Here are some points, one per row:
(-0.41, -0.20, 0.11, -0.36, -0.14, -0.21, 1.20, -0.50, -2.10, 0.58, -0.25, 0.73, 0.91, 2.44, 0.80, -0.07, -0.36,
 0.56, -0.09, -0.53, -0.69, -1.56, -0.54, -0.42)
(1.06, -1.02, -1.24, 0.33, -0.08, -0.17, 0.36, 0.66, -0.40, -0.76, -0.98, 0.75, 0.98, -1.48, -0.98, -1.56, -0.53,
 -0.89, -1.56, 0.15, 0.73, -1.22, 0.32, 0.30)
(-1.26, -0.19, -1.05, -1.55, -0.39, -1.75, -0.78, 1.35, 0.00, 0.80, 2.71, 0.69, -0.44, -0.51, 1.51, -1.35, -1.45,
 -1.19, -0.56, -0.89, 1.81, -0.22, 0.86, -1.49)
(1.66, 1.50, -0.42, 0.60, -0.41, -0.18, -1.83, -0.36, 1.12, 0.69, 0.72, -0.25, 0.60, 0.85, -0.90, -0.48, -0.68,
 1.19, 0.65, 0.31, -0.72, -1.30, 0.04, -2.13)
(0.43, 0.12, -0.15, 1.99, -0.55, -1.54, -0.44, -1.11, -0.95, 0.63, 0.74, -1.06, 0.24, 0.20, 1.40, -0.73, 1.35,
 0.42, 0.13, 0.51, -0.24, -0.09, 2.00, 0.82)
(0.86, -1.03, -1.32, -0.66, -0.88, 0.66, -0.86, 0.60, -0.52, -1.16, 1.49, -0.80, -1.78, -0.19, -0.95, 1.23, -0.57,
 0.88, -2.30, 0.06, -1.22, -0.91, -0.74, -1.06)
(-1.00, -0.76, 0.90, 0.59, -2.56, -1.36, -0.46, 1.68, 1.27, 1.08, -0.04, 0.27, 0.61, 0.42, -0.35, 0.62, -0.12,
 -1.15, -0.18, 0.61, 0.92, -0.73, 0.01, -1.10)
(-0.38, 1.62, -1.55, 0.28, 1.60, 0.48, -1.60, 1.07, 0.14, 1.18, 1.09, -1.20, -0.37, -0.34, 0.10, 0.85, 1.07,
 0.63, 1.64, 0.59, 1.36, -1.23, -0.50, -0.52)
(-0.92, -0.15, 0.66, -1.05, -0.22, -0.18, -1.85, -0.66, -1.16, -1.40, 1.55, 0.79, -0.74, 0.61, -1.44, -1.64, 1.06,
 1.44, 0.44, -0.27, 1.26, -0.20, -2.41, 0.08)
(0.45, -0.04, 0.01, 1.00, -0.63, 1.50, 0.29, -0.38, -0.72, 0.08, 0.32, 1.16, 0.52, -1.37, -1.98, 0.32, -0.21,
 -1.22, -1.50, -0.94, 1.79, -1.24, -0.73, -0.51)
(-0.30, 0.95, -1.09, -1.29, -0.41, -1.25, 0.00, -1.37, 0.65, 2.40, 1.64, 0.26, 0.42, 0.09, -1.44, 0.59, 0.80,
 0.12, 0.59, 1.04, -0.21, -0.57, -0.08, -1.22)
(-0.65, -0.54, -0.32, 0.47, 2.43, -2.20, -0.12, -0.42, 0.33, 1.12, 1.73, 1.30, -0.81, -1.36, -2.38, 0.09, -0.55,
 0.54, 0.06, 0.14, -1.16, -0.46, -0.87, -1.17)
(1.33, -1.01, 1.17, 0.53, -0.40, -0.01, 0.56, 1.61, -0.46, -0.53, 1.12, 1.09, -2.08, -0.02, 1.12, 0.26, -0.30,
 0.29, 0.90, 1.29, -0.44, -0.48, -0.36, -0.41)
(-0.36, 1.27, -0.86, 0.57, -0.81, 1.37, -1.16, -0.42, -0.81, -1.08, 1.06, -0.71, 0.15, -1.01, 0.08, 1.66, -0.17,
 -1.81, -1.05, 1.05, -0.26, 1.43, -1.17, -1.20)
(-0.46, -1.63, 1.21, 1.96, -0.10, 0.96, 0.41, 1.46, 0.93, 0.63, 2.54, -1.12, -0.33, 0.56, -0.44, -0.88, 0.01,
 -0.17, -1.08, 0.25, 0.86, -0.81, 0.18, -0.47)
(-0.26, -2.04, 1.23, -0.64, 0.19, 0.73, -0.64, -0.29, 0.17, 0.12, 0.18, 0.48, 1.11, 1.13, -0.74, 0.02, -0.33,
 -0.85, 1.30, -1.24, -2.41, -0.36, 1.47, -0.06)
(0.19, -0.64, 0.38, 0.20, 1.91, -1.69, 0.00, -0.48, 1.88, -0.99, 0.65, 0.03, -0.12, 1.47, -0.45, 0.66, 1.64,
 -1.22, -0.76, -1.00, -0.07, -0.29, -0.49, -0.07)
(0.97, -0.23, -0.69, 1.75, 0.47, -1.64, -1.54, -1.84, -1.20, -0.38, 2.51, 0.27, 0.67, 0.38, -1.69, -1.05, -0.78,
 -0.77, -0.07, 2.14, -0.31, 0.67, -0.20, -0.50)
(-1.62, -0.88, 1.28, 1.09, -0.35, 0.12, 0.20, 1.52, -0.27, -1.14, 2.03, -0.72, 0.64, -2.15, -1.85, 0.48, 0.78,
 0.26, 0.13, 0.82, 0.07, -1.04, 1.00, -2.79)
(-0.74, 1.40, 2.03, 0.03, -0.35, -0.44, 0.59, 1.10, -0.77, 1.74, 0.47, -0.59, -2.50, 0.49, -0.23, -1.54, -0.47,
 -1.82, -0.18, 0.80, -0.22, -0.18, -1.27, -0.53)
(1.06, -0.64, 0.55, -0.07, -0.81, -0.34, -0.08, 1.14, 0.76, 0.02, 1.09, -1.34, -1.06, 0.76, -0.16, -1.18, -1.61,
 0.14, -0.32, -1.47, 0.79, 0.97, 0.64, 0.09)
(-2.27, 1.10, 0.84, 1.49, 0.22, -1.04, -0.94, -0.32, -1.41, -0.02, -0.02, 1.25, -1.68, -0.61, -0.49, 0.69, -0.48,
 -0.79, -1.01, -0.24, -0.87, -1.73, 1.21, 1.05)
(0.30, 1.45, 1.92, -1.14, -1.48, 0.06, 1.39, 0.11, 0.21, -0.17, 2.16, 1.70, 0.90, -0.73, 0.27, 0.30, -0.96,
 0.58, 0.03, 0.23, 1.53, -0.04, 1.23, -0.73)
(-0.49, -1.36, 0.51, 0.75, 0.50, -0.20, 0.79, -1.43, -0.24, 1.09, 2.04, -1.24, -0.91, -0.47, -0.47, 1.27, 0.60,
 -0.71, -0.28, -1.17, 0.63, -2.60, 0.12, 2.07)
(0.48, -1.38, -1.29, 1.02, -1.23, -0.39, 0.33, -0.26, -0.55, 0.87, -0.41, 0.02, -0.46, -0.72, 0.26, -0.25, 2.23,
 -0.60, -0.24, -0.64, 0.91, 0.04, -1.10, -2.74)
(0.24, -0.84, -0.56, -1.00, -0.25, 0.40, -0.20, -0.75, -1.19, 0.89, 1.98, 0.48, -0.81, -1.72, -2.33, 0.40, 1.88,
 0.38, 2.12, -0.13, 0.72, 1.02, 0.88, 0.32)
(0.46, 0.10, 0.43, 0.85, 0.15, -0.76, -0.45, 0.71, -1.04, 1.90, 0.27, -0.09, 0.40, -0.77, -2.19, -0.89, -0.12,
 2.14, 1.40, 0.10, -0.53, 0.01, -0.62, 0.62)
(-1.50, 0.36, -1.58, -0.10, 0.78, 0.38, 2.45, 1.15, -0.47, -1.93, 0.07, -1.53, 0.62, 0.50, -1.39, -1.40, 0.30,
 0.33, -0.68, 1.50, 0.32, 0.75, 0.23, -0.38)
(-0.62, 0.42, -1.42, 2.39, -0.08, 0.35, 1.41, -0.08, -0.86, 0.42, 1.55, 1.55, -1.44, 2.29, -0.34, 1.29, -0.45,
 0.96, 0.53, -1.08, -0.06, -0.44, 1.66, -0.73)
(-1.75, -1.06, -0.64, 1.75, -0.71, 0.70, -0.20, 0.50, 0.52, 1.22, -0.01, 0.05, 0.41, -2.10, -0.73, 0.25, -0.62,
 1.41, -0.02, -0.18, -1.21, 0.10, -2.15, -0.70)
(-1.99, 1.04, -0.58, 0.04, -0.81, 0.19, -1.31, 0.16, 0.36, 0.13, 1.68, -0.66, 0.99, 0.34, 0.25, -0.33, 1.08,
 0.44, -0.99, -1.94, -1.66, -0.90, 0.63, 1.79)
(0.42, 0.28, 0.37, 0.13, -0.30, -0.16, 2.09, -0.05, -0.31, -0.67, 2.57, -0.84, 0.65, -1.71, 1.83, -0.31, -0.09,
 -1.30, 1.20, -0.45, -1.25, -1.38, -1.70, -0.65)
(-0.37, 0.06, -0.03, 1.36, -0.25, -0.78, 0.99, -0.08, 0.30, 0.92, 1.93, 0.16, -0.57, -1.55, 1.24, -0.43, -0.89,
 0.82, -1.30, -1.79, -0.67, 0.82, -0.44, 0.15)
(-0.43, 0.31, 1.16, 0.24, 0.78, 1.22, 0.82, -1.16, 0.65, 0.72, -1.03, -1.13, 0.39, -0.94, -0.25, 0.53, -1.15,
 1.16, -1.37, 0.06, 1.64, 1.66, -0.71, -1.02)
(-0.96, 0.35, 1.08, 0.70, 1.33, 1.31, -0.28, -1.65, 0.25, 0.46, 1.28, -0.48, -0.64, 0.59, 0.36, -0.13, 0.78,
 -1.04, 0.67, -0.64, -1.09, 0.09, 1.61, -0.21)
(-0.51, 0.18, -0.87, -0.11, -2.14, -1.17, 1.48, 0.88, 2.37, -1.00, -0.08, 0.28, -1.62, -0.49, -0.89, 0.46, -1.08,
 -1.46, 1.53, 0.10, -0.21, 0.92, -0.07, 0.92)
(-0.19, -0.99, 1.13, -0.62, 0.97, -0.97, -1.05, -0.23, 0.26, -0.81, -0.70, 0.33, -0.67, -0.14, 1.79, 1.81, 0.83,
 1.37, -0.01, 0.81, 0.24, -0.88, 1.06, 0.54)
(1.25, 1.23, -0.05, -0.11, 0.76, 0.37, -0.12, 1.93, -1.27, 0.33, -0.32, -0.47, -0.80, -1.33, -1.19, -0.81, 1.46,
 -0.74, -1.65, -1.68, -0.92, 0.80, 0.98, -2.15)
(-1.15, -1.30, -2.14, -0.37, 1.31, 2.59, -0.31, 0.51, 0.04, 0.45, -0.16, 0.58, -0.72, -0.78, 0.55, -1.51, -1.40,
 -1.10, 0.27, 1.25, 0.04, -0.63, 0.34, -0.71)
(-2.24, -0.70, 0.60, 1.72, 1.09, -0.87, -0.60, -0.01, -1.60, -0.76, 0.33, 0.60, 0.46, 0.79, 0.84, 0.70, -0.08,
 -0.57, 1.41, -2.04, 0.42, 0.59, -0.11, -0.94)
(-1.08, -0.70, -0.50, -1.23, -0.89, -1.50, -0.13, -1.93, -1.75, -0.08, -0.18, -2.42, -1.40, -0.48, -1.66, 0.47, -1.01,
 0.88, 0.46, -0.35, -0.17, -1.06, 0.93, -1.88)
(0.76, 0.80, -0.69, 0.23, 1.16, -0.47, -1.03, 0.33, -1.14, -0.49, 0.11, -1.84, 0.84, -0.52, -1.74, 0.66, -1.66,
 -0.72, 1.81, -1.10, 1.17, -1.43, -0.20, -0.19)
(-0.48, 0.49, 0.22, 1.02, -0.44, 0.26, -0.98, -2.46, 1.42, -0.88, 0.69, 0.33, -1.66, -1.40, -1.04, -2.38, 0.19,
 0.71, 0.83, -0.44, -0.10, -2.04, 0.47, -1.99)
These points spread out most along one direction. Take the direction at right angles to it along which they spread out most. Go by this last direction. How many in every 100 of the points above lie lower along it than each point below? Answers are rounded to whole numbers. More than half of the points above lie lower than the first one.
(0.86, -1.03, -1.32, -0.66, -0.88, 0.66, -0.86, 0.60, -0.52, -1.16, 1.49, -0.80, -1.78, -0.19, -0.95, 1.23, -0.57,
 0.88, -2.30, 0.06, -1.22, -0.91, -0.74, -1.06) 30
(0.19, -0.64, 0.38, 0.20, 1.91, -1.69, 0.00, -0.48, 1.88, -0.99, 0.65, 0.03, -0.12, 1.47, -0.45, 0.66, 1.64,
 -1.22, -0.76, -1.00, -0.07, -0.29, -0.49, -0.07) 53
(-1.26, -0.19, -1.05, -1.55, -0.39, -1.75, -0.78, 1.35, 0.00, 0.80, 2.71, 0.69, -0.44, -0.51, 1.51, -1.35, -1.45,
 -1.19, -0.56, -0.89, 1.81, -0.22, 0.86, -1.49) 95
(0.76, 0.80, -0.69, 0.23, 1.16, -0.47, -1.03, 0.33, -1.14, -0.49, 0.11, -1.84, 0.84, -0.52, -1.74, 0.66, -1.66,
 -0.72, 1.81, -1.10, 1.17, -1.43, -0.20, -0.19) 21
(-0.37, 0.06, -0.03, 1.36, -0.25, -0.78, 0.99, -0.08, 0.30, 0.92, 1.93, 0.16, -0.57, -1.55, 1.24, -0.43, -0.89,
 0.82, -1.30, -1.79, -0.67, 0.82, -0.44, 0.15) 84
(0.30, 1.45, 1.92, -1.14, -1.48, 0.06, 1.39, 0.11, 0.21, -0.17, 2.16, 1.70, 0.90, -0.73, 0.27, 0.30, -0.96,
 0.58, 0.03, 0.23, 1.53, -0.04, 1.23, -0.73) 81
(-0.26, -2.04, 1.23, -0.64, 0.19, 0.73, -0.64, -0.29, 0.17, 0.12, 0.18, 0.48, 1.11, 1.13, -0.74, 0.02, -0.33,
 -0.85, 1.30, -1.24, -2.41, -0.36, 1.47, -0.06) 47
(-1.99, 1.04, -0.58, 0.04, -0.81, 0.19, -1.31, 0.16, 0.36, 0.13, 1.68, -0.66, 0.99, 0.34, 0.25, -0.33, 1.08,
 0.44, -0.99, -1.94, -1.66, -0.90, 0.63, 1.79) 60
(0.24, -0.84, -0.56, -1.00, -0.25, 0.40, -0.20, -0.75, -1.19, 0.89, 1.98, 0.48, -0.81, -1.72, -2.33, 0.40, 1.88,
 0.38, 2.12, -0.13, 0.72, 1.02, 0.88, 0.32) 0
(-0.43, 0.31, 1.16, 0.24, 0.78, 1.22, 0.82, -1.16, 0.65, 0.72, -1.03, -1.13, 0.39, -0.94, -0.25, 0.53, -1.15,
 1.16, -1.37, 0.06, 1.64, 1.66, -0.71, -1.02) 56
(-0.65, -0.54, -0.32, 0.47, 2.43, -2.20, -0.12, -0.42, 0.33, 1.12, 1.73, 1.30, -0.81, -1.36, -2.38, 0.09, -0.55,
 0.54, 0.06, 0.14, -1.16, -0.46, -0.87, -1.17) 2
(0.42, 0.28, 0.37, 0.13, -0.30, -0.16, 2.09, -0.05, -0.31, -0.67, 2.57, -0.84, 0.65, -1.71, 1.83, -0.31, -0.09,
 -1.30, 1.20, -0.45, -1.25, -1.38, -1.70, -0.65) 79
(0.45, -0.04, 0.01, 1.00, -0.63, 1.50, 0.29, -0.38, -0.72, 0.08, 0.32, 1.16, 0.52, -1.37, -1.98, 0.32, -0.21,
 -1.22, -1.50, -0.94, 1.79, -1.24, -0.73, -0.51) 42
(-0.96, 0.35, 1.08, 0.70, 1.33, 1.31, -0.28, -1.65, 0.25, 0.46, 1.28, -0.48, -0.64, 0.59, 0.36, -0.13, 0.78,
 -1.04, 0.67, -0.64, -1.09, 0.09, 1.61, -0.21) 37
